In the data rows, 128 means zero.
Some points:
[ 65 123 142 116 131 152 178 224 115 111 188  96 117 131 214 192 163 145
 114 104 120 161  57  67  73 114 124 150  74 113 255 224 114 104  91 152
 170 179 123 142 201   0 134 135   0 182 126 120  46 121  76 221 118  77
 129 207 132 123 150  89  65 105 169 240]
[ 57  95  65 120 112 192 157 255  63  83 129 120  80 239  14 102 145 109
 102 124 184 168 137   0 105 154 163 203 119 101 149 116 110 133 179  15
 155  95 147 152 179 133 143 164  47 149 117  68 150 121  75 109 138 158
 162 140 190 104  82  59  75 210 171 205]
[143 140 129 119 138 157 145  33 161 120 123 160 126  28 115 109 123 115
 118 130 144 153 153 187 153 165 162 116 147 136 131 216 164 114 109  69
 135 133 118 165  77 186  67 112 232 158 174 121 163 135 144 135 132 141
 105 139 131 153 122 115 114  47  59  32]
[130 221  93 109  89 111 120 146  33  98 119  87 108 191  48  94 130 150
 138 152 166 197 140  41 133 106 162 166 148 131 145  43 141 140 128 101
 155 136 115 153 172 168 172 119   0 151  96  77 121 176  18 109 150 162
 131 166 186  66 134  99 134 170 182 161]
[122 149 104 125  87 192 136 223  48 141 148 108  49 201  56 114 134 128
 123 132 143 132 145  39 171 144 161  98 139 148 125  86 127 131 138  60
 100 164 142 154 118  98 134 140   0 134  69 139 159 118  28 150 164 120
 138 134 184 142 138  70 127 173 185 138]
[ 59  79 189 147 165  20 181  43 185 115 154 160 203 167 202  56 148 133
  61 102  55 156 106 191  40 108 115 203  61 175 128 137 162 127  60 242
 144 228 121 107 101  38 122 161 124 170 122 122  63 159 249 116  88  37
  92 214  46 154 143  90 102 130 184 118]
[153 151 146 146  81 169 106  86  55 151 130 102 153 114 116 144 122 160
 136 147 162 108 150  27 198 142 180  65 163 130  96  46 151 133 129 112
 133 131 134 149 125 168 134 143   0 147 105 101 139 167   6 124 147 115
 135 127 162 132 144 144 135 132 136 116]
[135 148 165  96 131  26  58 190 156 126  43  39  28 221 184 119 126 104
 144 127  98 142  72 158  60 112 109 250 152  98  87 100 117 150 180 148
 187  44 105 121 118   0 162 146 212  81 232 125 161 187 152  60 131 174
 127  70 141 121  88 184 156 159 159 117]
[164 105 186 136 132 149 111 167  24 144 187 100 186  67 244 255 136 147
 130 146 122 133  90 125 120 140  19  55 123 127 255 211  88 128  84 198
 162  90 106 126 125 115 123 116   6 195 193 131 135  58  57 142 150 126
 142 185  52  72 154 146 129  60  90 189]
[126  57 136  70 119 160  98 169 143 170  65 160   7 144 139 147 112  75
 133 122 157 118 172 181 202 143 167 153 171 146 118 145 182 118 120  31
 106 113 143 121 109  48 159 105 123 125 124 122 127  94 137 139 141  84
 151 121 178 170 130 103  92 155 146 145]
[130 168 105 182  99 111  96 166  82 110 160 103 255 189  68  89 112 199
  94 151 122  96 113  83 118 118 139 174 123 113  81  65 109 129 104 127
  84 138 112 145  85 255 144 149  65 128  72 100 114 170  45  92 147  84
 109 107 123 104 112 160 154 172 173 151]
[162 112 175 146  89 126 136   0 134 157 113 118 185   0 170 114 113 140
 127 165 141 144 156  37 187 119 139  53 162 139 122  80 149 138 131 208
 154 132 137 168 160 109  99 149  27 134 184 135 151 133  75 117 123 103
 143 140 111 125 189 145 163 122  82  80]
[ 92 177 240 118 141 111 157 108 164 113 184 166  86  59 168  98 126 123
 202 127 111 128 126 104 174 168 240  15 175 125 232 187 120 123 173 113
  89  54  98 149 107  80 148  98 150  92  51 112  91 105 170 217 116 113
 133 115 139  95 114  78 197 124 125  89]
[ 33  62  94 169 148 147 165 138 146 114 107 181 250 100 140 120  98 163
  43 139 203  64 120  49   2 163  83 151  98  65  88 173 103 134 194  80
 146 149 159  87 164 241  73 147 185 198 202 129 132  93 168  72  88 108
 146 133 183 100   9 204 141 157  73 169]
[167  95  92 117 136  70 103 113  69 146 193 109 255 192 161  72  93 185
 147 146  47  79 131 187  38 133 110 162 104 118 117  94 118 154 105 255
  78  68 119 104  77 255 164 102 217  66 124 142 100 158 157  70 125 106
 129  99  32 103  84 140 166 145 132  94]
[162 127 115 121 132 160  94  65 158 138 114 186 155  51 108 142 105 135
 111 121 138  98 156 207 182 142 145  92 151 128  95 152 142 111 106  55
  93 156 117 145 100 198  96 127 202 130 111 128 135 154 150 148 128  70
 144 124 158 151 140 135 142  97  92  29]
[164  72 143 130 128 106  81 149 178 162 101 140 197 150 171 108  77 124
  85 138  96  80 108 229 135 109 124 204 139 121  60 161 140 104  80 114
  85  81 130  90  70 202 142 111 255  93 111 144 112 115 150  90 137  47
 115  91 132 132  82 169 115 166 163 169]
[ 83 148 109 159 131  99 139 255 169 166 155  92 180 183 194 124 129 126
 143 111 102  92 107 105 115 101  79 220  54 111  49  42 115 110 116 207
  37 132 103 111 163  74 189  66 205  34 116 153 128 111 151  84 102  74
  86 103 132 120 100 163 189 172 219 255]
[104 127 115  97  92 170 159 222  65 128 134 101   0 181  88 116 121  98
 143 124 158 142 148   0 198 156 162 115 132 150 131  76 138 129 127  74
 145 146 126 154 158  29 156 128   0 145  90 171 145 120 124 167 159 152
 145 127 172 158 134  52 127 161 178 167]
[128 140 137 133 136 216 138 132 100 173 131 203  72 125  52 151 164 103
 102  93 106 177 144 221 114 109  56  39 158 197 137 189  85 140 179  49
  91 189 156 103 153 159  60 135 175 125  25 130 181  69 140 147 141 164
 113 150 111 167 109 122 101 109 112  27]
[111 127 101 143 154 166 190   0 165  92 113 160  56  81  21 155 151  90
 175 114 158 173 145 226 183 160 142  97 120 173 139 145 115 156 153  45
 182  95 139 133 229 111  70 146 230 176 201  58 146 115 148 141 128 231
 132 140 131 149 159  64  90  59  65  25]
[153 124  63  92 167 104 134  50 153 143  79 137 154  94  73 142 180 133
 142 136 137  60  79 179 202 116 135  72 118 122 113 176 111 145  94 127
  90  91 184 142  55 229 144 143 190  86 136 152 121 111 171 214 115 255
 133  78 122 140 214 117  65  49  99  72]
[148 140 157 112 152 160  92  61 214 130 112 177  92  88  75 135 112 106
 110 113 129 101 150 250 186 137 154 131 150 146  88 164 130 111 105  36
  86 143 124 128 107 207 110 120 255 119 123 106 128 120 153 121 120 107
 140 125 129 155 146 133  86 104 109  67]
[216 114  98 174 154 140 173  77 182  43 149 140  80  90  68 201 185  51
 198  90 145 173 176 143 164  66  95 127  72 151 223  49  99 141 128 213
 120 191 137 101 149  37  63  66 191 111  97 134 134 127 239 196 128 164
  89  98  51 178 204 143 131 102  59 223]
[148  91 173 109 119 141 147  75 139 175 112 112  91  52 255 164 133 106
 129 124 138 153 122  80 118 138  89  24 148 131 156 164 182 131 145 246
 174 134 127 117 158   0 113 111  67 130 134 223 141  81 204 150 114 183
 155 133  96 131 134 155 134  63  59 108]
[163 218  48 143 156  79 114 115 214 122  98 170 165 106 145 112 116 151
 165 129 129 108 189 223  97 105 139  79 119  69  33 137 144  96 130  65
 197 146 145 102  99 157 204 170 226 117 155 130 110 120 109  92  89  67
 100  68 135 109 147 166 137 143  79  95]
[138 148 135 127 137  24  45 212 141  87 115  29 129 219 144  82 101 156
 138 149  46 119  63 118   0  89  64 241 136  92  60  77 102 126 171 255
 159  97  88  91  95 138 133 146 125  78 167 185 120 217 158  34 138 182
 131 120  96 101  93 209 188 169 156 165]
Along one direction, these points spread out more than along any other. Take the direction at right angles to it along which they spread out most. Go by this last direction. For each point below, how far along it does it lie, from 0 to 99? The average is 50, and the first point in the table lies past the average. One standard deviation of the points above along it is 16.
[111 127 101 143 154 166 190   0 165  92 113 160  56  81  21 155 151  90
 175 114 158 173 145 226 183 160 142  97 120 173 139 145 115 156 153  45
 182  95 139 133 229 111  70 146 230 176 201  58 146 115 148 141 128 231
 132 140 131 149 159  64  90  59  65  25] 69
[130 168 105 182  99 111  96 166  82 110 160 103 255 189  68  89 112 199
  94 151 122  96 113  83 118 118 139 174 123 113  81  65 109 129 104 127
  84 138 112 145  85 255 144 149  65 128  72 100 114 170  45  92 147  84
 109 107 123 104 112 160 154 172 173 151] 38
[ 57  95  65 120 112 192 157 255  63  83 129 120  80 239  14 102 145 109
 102 124 184 168 137   0 105 154 163 203 119 101 149 116 110 133 179  15
 155  95 147 152 179 133 143 164  47 149 117  68 150 121  75 109 138 158
 162 140 190 104  82  59  75 210 171 205] 62
[128 140 137 133 136 216 138 132 100 173 131 203  72 125  52 151 164 103
 102  93 106 177 144 221 114 109  56  39 158 197 137 189  85 140 179  49
  91 189 156 103 153 159  60 135 175 125  25 130 181  69 140 147 141 164
 113 150 111 167 109 122 101 109 112  27] 64
[162 127 115 121 132 160  94  65 158 138 114 186 155  51 108 142 105 135
 111 121 138  98 156 207 182 142 145  92 151 128  95 152 142 111 106  55
  93 156 117 145 100 198  96 127 202 130 111 128 135 154 150 148 128  70
 144 124 158 151 140 135 142  97  92  29] 53
[216 114  98 174 154 140 173  77 182  43 149 140  80  90  68 201 185  51
 198  90 145 173 176 143 164  66  95 127  72 151 223  49  99 141 128 213
 120 191 137 101 149  37  63  66 191 111  97 134 134 127 239 196 128 164
  89  98  51 178 204 143 131 102  59 223] 57
[135 148 165  96 131  26  58 190 156 126  43  39  28 221 184 119 126 104
 144 127  98 142  72 158  60 112 109 250 152  98  87 100 117 150 180 148
 187  44 105 121 118   0 162 146 212  81 232 125 161 187 152  60 131 174
 127  70 141 121  88 184 156 159 159 117] 29
[162 112 175 146  89 126 136   0 134 157 113 118 185   0 170 114 113 140
 127 165 141 144 156  37 187 119 139  53 162 139 122  80 149 138 131 208
 154 132 137 168 160 109  99 149  27 134 184 135 151 133  75 117 123 103
 143 140 111 125 189 145 163 122  82  80] 59
[143 140 129 119 138 157 145  33 161 120 123 160 126  28 115 109 123 115
 118 130 144 153 153 187 153 165 162 116 147 136 131 216 164 114 109  69
 135 133 118 165  77 186  67 112 232 158 174 121 163 135 144 135 132 141
 105 139 131 153 122 115 114  47  59  32] 57
[104 127 115  97  92 170 159 222  65 128 134 101   0 181  88 116 121  98
 143 124 158 142 148   0 198 156 162 115 132 150 131  76 138 129 127  74
 145 146 126 154 158  29 156 128   0 145  90 171 145 120 124 167 159 152
 145 127 172 158 134  52 127 161 178 167] 71
